1.6; -25.6; -65.3; -1.0; -15.9
6.2; -9.6; 20.2; 45.8; -0.5
35.2; -25.7; -18.9; -0.3; 8.5
-30.1; 39.6; 25.7; -17.8; 30.5
->
6.2; -9.6; 20.2
35.2; -25.7; -18.9

-5.5; 2.9; -67.0; -39.4; -15.8
9.4; 4.5; -2.6; -33.8; 13.0
16.8; -1.9; -31.0; 21.7; 41.8
->
9.4; 4.5; -2.6
16.8; -1.9; -31.0

27.2; 18.2; -23.2; 40.4; 54.2
-2.8; -5.1; 21.5; 14.8; 57.3
18.4; 35.5; -19.0; 11.5; -2.5
->
-2.8; -5.1; 21.5
18.4; 35.5; -19.0

56.9; -28.5; 5.3
42.5; -19.0; -12.6
2.4; -20.6; 0.4
-13.9; -25.6; 3.3
->
42.5; -19.0; -12.6
2.4; -20.6; 0.4

-22.5; -1.7; 1.2; -7.4; 9.7
66.0; -0.1; -7.3; 20.5; -29.6
-4.2; -7.6; -7.7; -20.9; -3.2
->
66.0; -0.1; -7.3
-4.2; -7.6; -7.7

-8.7; 6.7; -1.5; -10.8; 43.6
-12.6; -7.4; -2.7; 31.5; 67.3
-14.0; 3.3; -4.4; -22.7; 32.5
-18.0; 6.1; -1.4; 10.0; -20.4
->
-12.6; -7.4; -2.7
-14.0; 3.3; -4.4
